One turn moves every row onto another: examples first, then more rows asked
Q970: [-1.13,0.80,0.31,-1.29,0.86,0.03,-3.01,0.67,-0.31,0.04,1.46,-1.45,-0.18,-2.05,0.70]
Q91: [-2.80,2.76,-0.07,0.71,2.14,-2.24,0.32,-0.78,-2.38,2.00,-2.55,0.00,-0.50,-2.15,0.33]
Q281: [0.61,0.43,-0.33,-0.74,2.29,-1.40,-2.30,1.77,-1.68,0.79,-0.77,0.99,-4.43,-0.05,-0.14]
Q522: [-2.25,-0.57,-1.79,1.08,1.08,-0.60,-3.18,1.02,-1.96,1.39,0.71,-1.67,0.53,-2.32,1.29]
Q106: [-0.43,-0.40,-1.25,1.84,-3.33,-1.52,-0.44,-0.46,0.40,2.43,-0.43,0.41,-0.03,-0.49,-0.90]
Q965: [0.16,0.58,-0.66,1.68,-3.43,-1.30,-0.98,-0.09,-1.66,1.84,-0.69,-1.02,-1.78,-0.87,-2.14]
Q192: [-2.25,-0.96,1.29,-0.66,-0.24,-4.45,-2.91,1.02,-1.29,-0.20,-1.13,2.03,-3.19,1.48,-0.65]
Q858: [-2.11,-2.44,-0.56,0.88,-1.80,-0.69,-2.73,0.21,-1.51,1.00,0.36,-1.42,0.62,-2.16,0.71]
Q742: [-2.62,1.62,-2.92,3.06,0.66,-3.09,0.27,0.01,-1.96,0.50,-1.77,-0.16,-0.75,-1.52,0.75]
Q541: [-1.79,0.59,-1.04,-0.79,0.98,-1.75,-3.39,-0.52,-0.76,2.11,1.26,-0.30,1.26,-2.63,1.60]
Q113: [-0.59,-0.88,-2.60,2.53,-2.48,-1.41,-0.11,0.01,-1.19,0.74,-1.15,-0.91,-1.20,-1.64,-0.96]
Q225: [-0.77,0.41,0.22,-0.10,1.47,-2.66,-3.64,1.87,-1.20,-0.45,-0.57,1.00,-4.08,1.64,-0.14]
Q762: [-3.65,1.80,0.93,-0.16,2.32,-1.29,0.67,0.03,-0.26,0.72,-1.55,0.39,0.52,-1.36,1.17]
Q901: [-1.18,-1.14,-1.67,2.91,-3.04,-1.47,-2.48,0.64,-1.33,0.61,0.45,-1.19,-0.53,-0.64,0.31]
Q384: [-1.58,-0.57,1.34,-0.52,-1.32,-0.34,-3.63,-0.05,-2.01,1.93,0.69,-1.64,0.24,-2.08,0.06]
Q218: [-3.28,0.39,-1.84,1.11,1.95,-2.25,0.02,-0.44,-1.98,0.99,-2.00,-0.26,0.48,-3.01,1.10]
Q257: [-2.07,-1.87,1.29,-1.50,1.10,-2.68,-1.04,0.87,-1.07,0.85,-2.36,1.98,-2.65,0.39,-1.89]
Q642: [-0.52,-0.42,0.11,-0.94,2.70,-1.04,-1.62,1.80,-0.91,0.84,-1.73,1.04,-3.61,0.54,-1.40]
Q251: [-1.27,2.40,-1.82,2.16,0.16,-2.31,0.97,-1.35,0.08,1.38,-2.17,0.95,-0.64,-0.99,0.78]
Q957: [-0.83,-1.60,1.42,-1.48,1.53,-1.20,-0.36,0.75,-1.37,1.46,-2.30,1.85,-3.14,-0.51,-0.62]
Q875: [-1.01,1.16,-1.49,3.04,-2.23,-2.24,0.60,-0.96,0.33,1.84,-1.52,1.01,-0.42,-0.04,0.04]
Q365: [-0.75,0.57,-0.84,0.28,-2.89,-2.57,0.94,0.39,-0.29,0.98,-0.13,0.22,-0.92,-1.07,-2.97]
Q6: [-1.03,0.38,0.39,0.10,0.14,-4.06,-3.29,2.00,-2.22,0.62,0.16,1.80,-3.80,1.44,0.50]
Q187: [-2.42,-1.70,2.04,-0.68,-0.54,-3.88,-1.45,0.94,-1.75,1.13,-1.46,2.72,-2.64,1.09,0.05]
Q327: [-0.41,0.92,-0.93,0.57,-3.29,-2.61,-2.16,1.20,-0.41,0.27,1.93,-0.75,-1.24,-0.25,-1.51]
Q437: [-2.19,1.56,0.44,-0.02,1.52,-0.58,-3.83,0.73,-2.51,2.09,0.70,-1.55,0.06,-1.79,1.23]
Q465: [-2.51,2.08,-1.14,0.16,2.05,-2.46,-2.29,-1.03,-0.71,1.53,0.04,0.27,0.65,-2.13,2.64]
Q538: [-3.13,2.18,0.96,0.13,1.92,-1.26,-2.37,0.74,-0.35,0.07,0.67,-0.62,0.27,-0.48,2.50]
Q226: [-0.85,0.09,0.62,1.39,-3.52,-1.47,-3.47,0.32,-1.85,1.57,0.84,-1.24,-0.85,-0.33,-0.52]
Q20: [-2.49,-0.15,-1.68,3.07,-2.02,-3.32,0.67,-0.88,-1.31,0.14,-2.35,0.16,-0.70,-1.45,0.28]
Q499: [-3.90,2.13,1.10,0.32,1.93,-2.28,-2.22,-0.48,-2.47,1.56,-1.09,-0.37,0.44,-1.67,1.98]
Q144: [-4.09,0.06,-0.95,1.42,1.40,-2.35,-2.19,0.37,-2.22,0.90,-0.30,-0.57,1.01,-1.92,2.54]
Q968: [-2.37,0.00,0.99,0.50,1.27,-3.25,-2.55,2.06,-1.15,0.35,-1.39,1.95,-3.21,2.48,-0.07]
Q836: [-2.14,3.48,-0.83,2.64,-0.11,-3.31,0.58,-0.32,-2.25,1.48,-2.34,0.41,-1.55,-0.51,-0.26]
Q668: [-2.29,-1.62,2.37,-1.32,0.91,-2.70,-2.30,0.33,-0.74,-0.31,-2.03,1.54,-2.85,0.89,0.12]
Q471: [-0.41,-0.43,-1.38,1.19,-2.78,-1.32,-2.54,0.33,-0.07,2.78,1.40,-0.22,0.37,-0.67,-0.38]
Q446: [0.22,-0.97,-0.37,-1.71,1.18,-1.96,-1.22,1.67,-1.97,1.76,-0.98,1.60,-3.69,-0.66,-1.95]
Q479: [-1.59,-0.61,-0.50,-0.09,-1.51,-1.73,-3.68,-0.16,-0.49,2.39,1.78,-0.22,1.28,-1.53,0.81]
Q389: [-1.59,1.37,0.10,2.14,-2.97,-2.90,0.64,-1.06,-1.60,1.31,-2.42,0.26,-1.49,-0.80,-1.47]
Q956: [-1.47,-0.35,1.03,-1.02,-2.54,-1.75,-3.14,0.03,-0.22,-0.26,1.83,-0.94,-0.17,-1.32,0.04]
Q626: [-2.43,2.27,-1.03,1.01,1.52,-2.65,-0.13,-1.87,-0.22,1.21,-1.73,0.89,0.27,-2.06,2.20]
Q895: [-0.47,-1.43,0.46,-2.25,1.24,-2.11,-2.13,0.73,-1.04,-0.02,-1.59,1.00,-3.65,-0.48,-1.94]
Q621: [-2.88,1.98,-0.31,1.77,-1.80,-3.78,1.49,0.51,-0.34,0.76,-1.12,1.32,-0.58,0.49,-1.17]
Q166: [-0.66,0.24,-0.78,-0.45,1.73,-2.81,-2.28,2.25,-1.49,0.91,-0.74,1.35,-3.89,1.14,-2.12]
Q130: [-0.52,0.71,-0.33,0.75,1.61,-2.45,-1.83,2.64,-1.96,1.66,-0.71,1.79,-3.94,1.74,-0.14]
Q171: [-2.06,-0.18,2.20,0.17,0.42,-3.23,-2.45,1.00,-1.53,0.19,-1.28,2.12,-3.27,1.68,1.70]
Q561: [-2.55,3.14,-1.07,1.56,1.60,-2.02,1.62,1.10,-0.44,1.32,-1.32,0.71,-0.55,-0.24,-0.49]
Q920: [-1.36,-1.89,1.94,-2.26,0.10,-2.97,-1.82,0.05,-1.70,0.39,-1.57,1.91,-3.08,-0.79,0.01]

Q836 turns into Q389
Q225 turns into Q668
Q218 turns into Q742
Where do these go?
Q171 turns into Q957
Q541 turns into Q465
Q762 turns into Q561

